name the system of each run
trace 1, nadov (9 x 32)
[[-25  34   1  10 -14 -15 -18  37   8 -12 -10 -16  27  13   2  10   0   3
  -24 -32   9  11  31  20   4  -6   1 -12  -5   6   9  42]
 [-12  31   4   9 -22   7 -41  37 -15 -29   4  -7  18   9  20  16  -2   7
  -16 -23   6   7   7  35  18   3 -10 -12 -14  19  -7  33]
 [  4   8  10   5  -9  21 -51  25 -28 -42  14   3  10  11  27   3 -14   5
   -5  -8  10   5 -11  28  27   1 -20  -4 -17  20 -20  27]
 [ 15   1  20   5   4  34 -37  -4 -35 -45  27  13  -5  -1  29 -17 -24  -1
    8  11   6  -7 -16  19  26  -3 -31   0 -23  22 -29   2]
 [ 28 -20  19  10  13  36 -17 -28 -39 -38  28  16 -16 -11  18 -20 -15   1
   17  26   5 -19 -27  19  16  -2 -27   3 -24  21 -23 -19]
 [ 36 -34  11   3  17  22  10 -46 -28 -27  23  16 -36 -12   6 -19  -6  -5
   16  32  -1 -23 -30   3   0  -3 -15   3 -25   7 -28 -35]
 [ 29 -24   7 -17   7   9  41 -51  -4  -3  12  13 -50  -7  -6 -22   9  -3
    8  31   5 -14 -23 -17 -10  -4   4  17  -3  -7 -19 -32]
 [ 21 -17  -2 -20   7  -8  62 -49   6  17   3   0 -49 -12 -12  -8  20   1
    2  24   3  -1   5 -25 -20 -13  20  20  -3 -27  -2 -28]
 [ 12  -8 -13 -17  -4 -18  62 -33  27  29 -13 -12 -33 -12 -19   5  24  12
   -1   9   2   6  21 -27 -18 -21  33  19   5 -45  17 -14]]
trace 2, Kul (9 x 32)
[[  5 -11 -26 -15 -26  -9  10   6  33  30 -32 -14  -8  14  21  12  -1  27
  -15   4   2  49  12 -18  26   1  13  51  10 -60   5  30]
 [ 16  -6 -24  -7 -26  20 -16   2  20  17 -12  -1 -12   8  40   3 -13  34
   -2  13   1  46  -5  -8  38   3   4  51   2 -58  -4  19]
 [ 24 -13 -22   6 -23  41 -35  -3  -4  -2   3  13 -19  -2  50   0 -15  20
    9  24  -8  32 -22   8  41   8 -13  44 -13 -40 -15   2]
 [ 27 -20   1  12  -8  52 -34 -19 -27 -26  24  14 -12   3  49 -24 -33  15
   18  26  -1  14 -31  20  35  11 -35  27 -29  -6 -25  -2]
 [ 31 -24  21  13  16  54 -31 -17 -44 -44  37  30  -5   0  29 -33 -33  -7
   29  28   0 -15 -35  11  27  12 -40   4 -18  32 -33 -14]
 [  8 -11  29   8  28  46 -27 -17 -57 -50  35  31  -1 -14   5 -24 -15 -16
   31  18   2 -35 -37  13  -2   5 -42 -32 -13  55 -24 -33]
 [ -7   0  32   8  35  27 -15  -9 -52 -49  34  19  -3 -23 -20 -21   4 -31
   31   2   6 -56 -31  18 -28  -8 -25 -65  -9  71 -10 -41]
 [-17   3  28   9  38  -4   4   4 -34 -33  17   9  17 -19 -50  -7  21 -38
   20 -15   4 -66 -18  29 -49 -18  -5 -83  -5  68  -3 -38]
 [-34  15  33  -6  32 -38  31  14 -10  -6   1  -8  30 -13 -62   3  35 -28
   -1 -33  20 -47  23  13 -58 -27  10 -76   9  48  18 -10]]
trace 3, Rige (9 x 32)
[[ 11 -27 -13  -6  -1  15  20 -15  11  29 -12  -2 -11 -13   4  -8   2   9
   16  22   3  13  -9  -8   4  -7   1  18  11 -37   6 -14]
 [ 13 -24   2  -9  16   8  33 -17   7  25  -3   8 -14 -16 -11  -8   9   0
   13  17  -1  -3  -2 -25 -14 -10   0   6  16 -16  12 -23]
 [  1  -4   6 -12  17  -5  39 -16  -5  10   5   2 -14 -12 -18  -4  14 -10
   10  12   3 -11  10 -24 -20 -11   9 -13  12  -2  10 -23]
 [ -8  10  14 -11  17 -21  26 -15 -14 -11   3  -1 -13   1 -19   2  13 -11
    1  -7  12 -19  11 -15 -22 -16   7 -24  -3  23   4 -19]
 [ -1  22  17  -4   4 -22   9  -1 -24 -29   8  -9  -8   4 -17  11  11  -8
   -9 -17  14 -19  12  -3 -13 -13   1 -25  -7  38  -7  -6]
 [ -7  24  13   2  -1 -23 -12   4 -26 -36  16  -7  -2   5  -5  11   6  -6
  -16 -15  12 -16  11  13  -1 -13  -1 -22 -15  34 -10   5]
 [ -1  20  12   7 -15  -9 -24  11 -21 -38  12  -8  -1   7   8   7   4   3
  -16 -14   8   1   5  23   8  -6  -6  -6 -20  23 -11  21]
 [  7   6   4   4 -12   3 -34  14 -13 -24   4  -6   2   6  23  13  -7  12
   -8 -10   5   5  -6  28  21   1 -15   2 -21   0 -13  18]
 [ 10 -10   1   5 -12  17 -37  13  -2 -12  -3  -4   2   1  21   2  -4  17
    4   3  -4  16 -11  23  23  -2 -12  10 -10 -18 -10  14]]

runs to name
trace 4 (3 x 32)
[[  4  -6 -17 -17 -15  -7   0  12  27  22 -24 -10  -8   8  13   6   7  12
  -12  -6   5  31   4   1  12  -2   8  30   8 -37   3  26]
 [ 12  -6 -13  -9 -21   7 -18   6  14   3 -15  -6 -10   9  31   8   2  11
   -8   8   4  35  -5   5  24  -5  -1  36   3 -33  -5  21]
 [ 18  -8  -9  -1 -22  26 -20  -1  -4 -12   2   4 -19   6  32   1  -4  16
   -1  12   0  18 -14  12  30  -2  -5  28 -10 -25 -16  14]]
  Kul
trace 5 (3 x 32)
[[  2  13  12 -18   5 -19  63 -48  -5  -5  19   4 -54 -11 -27 -14  28  -8
   -8  11  11 -19   8 -22 -29 -12  14  -6  -7   6  -9 -25]
 [  0  22  26  -7   5 -22  41 -41 -28 -43  26  -2 -45  -1 -27 -16  10 -10
  -12  -2  10 -29   8  -8 -34  -7   5 -23 -21  39 -20 -18]
 [ -2  26  33   2   5 -20   4 -20 -43 -63  31   8 -23   2  -8  -6  13 -14
  -16  -5  15 -33  -2  17 -14  -7  -6 -28 -26  58 -30  -3]]
  Rige
trace 6 (3 x 32)
[[ -3  21  17   8  -1   2 -41  22 -35 -44  18   5   9   3  12   8  -2  -7
   -9 -11   9  -7  -5  29  12   4 -19 -16 -20  40 -16  16]
 [  6   6  21   9   4  17 -30   2 -44 -54  25   7  -4  -1  20  -9 -12  -2
   -2   5  10  -8 -14  29  22   0 -27  -7 -24  34 -34   3]
 [ 24  -2  22  12   5  24 -12 -29 -40 -50  36  12 -26  -7  18 -23 -12   2
   10  17  10 -13 -15  26  12  -5 -23  -2 -27  25 -33  -6]]
  nadov
trace 7 (3 x 32)
[[  7 -41   3  -2  33  15  21 -22  -8  15   6  16   5 -26 -19  -6  10  -6
   33  29  -5 -24 -14 -14 -13 -12  -1 -15  10   1  11 -42]
 [ -4 -17  13   5  31  -5  23 -19 -18   6  11   3  12 -26 -29  -8  12 -10
   23   8  -6 -33   5 -10 -32  -6  -5 -35  -1  26   7 -37]
 [-13  -2  14   0  28 -19   9   0 -14 -12  -1  -3  23 -15 -33  11  17 -14
    7 -12   6 -33  10   3 -30 -11   0 -48  -4  41   6 -18]]
  Rige
trace 8 (3 x 32)
[[ 17 -55 -15 -12  22   7  38 -32  23  50 -26   4   1 -18 -12  -5   7   6
   31  35 -10  -2 -12 -33 -12  -3  15  20  21 -45  12 -40]
 [  3 -37  -4 -11  33  -7  56 -35   8  36 -13  11 -12 -20 -34  -2  18 -10
   24  23  -6 -25  -2 -33 -32  -9  19  -7  19 -11  23 -51]
 [-13   3  16 -13  26 -28  59 -26  -9   5  13  -2 -14 -11 -46   2  23 -20
    3   3   7 -36  17 -36 -41 -15  21 -31  11  22  11 -41]]
  Rige
trace 9 (3 x 32)
[[ -4 -30 -20  -8   9  -6  32  -1  34  52 -35  -9   6 -12 -21   9  13   3
   17  10  -4  10   6 -30 -16  -9  23  10  33 -45  36 -13]
 [ -3  -5 -14 -18   3 -31  54 -19  24  33 -29 -18 -14  -7 -32  12  37  -1
   -1  -2   5  -3  18 -28 -33 -18  30  -5  18 -22  24 -14]
 [-12  26   2 -26  -6 -52  59 -19  10   7  -5 -11 -37  -2 -31  13  43  -5
  -28 -10  13  -7  30 -18 -33 -24  29  -8   0  -2   2  -6]]
  Rige
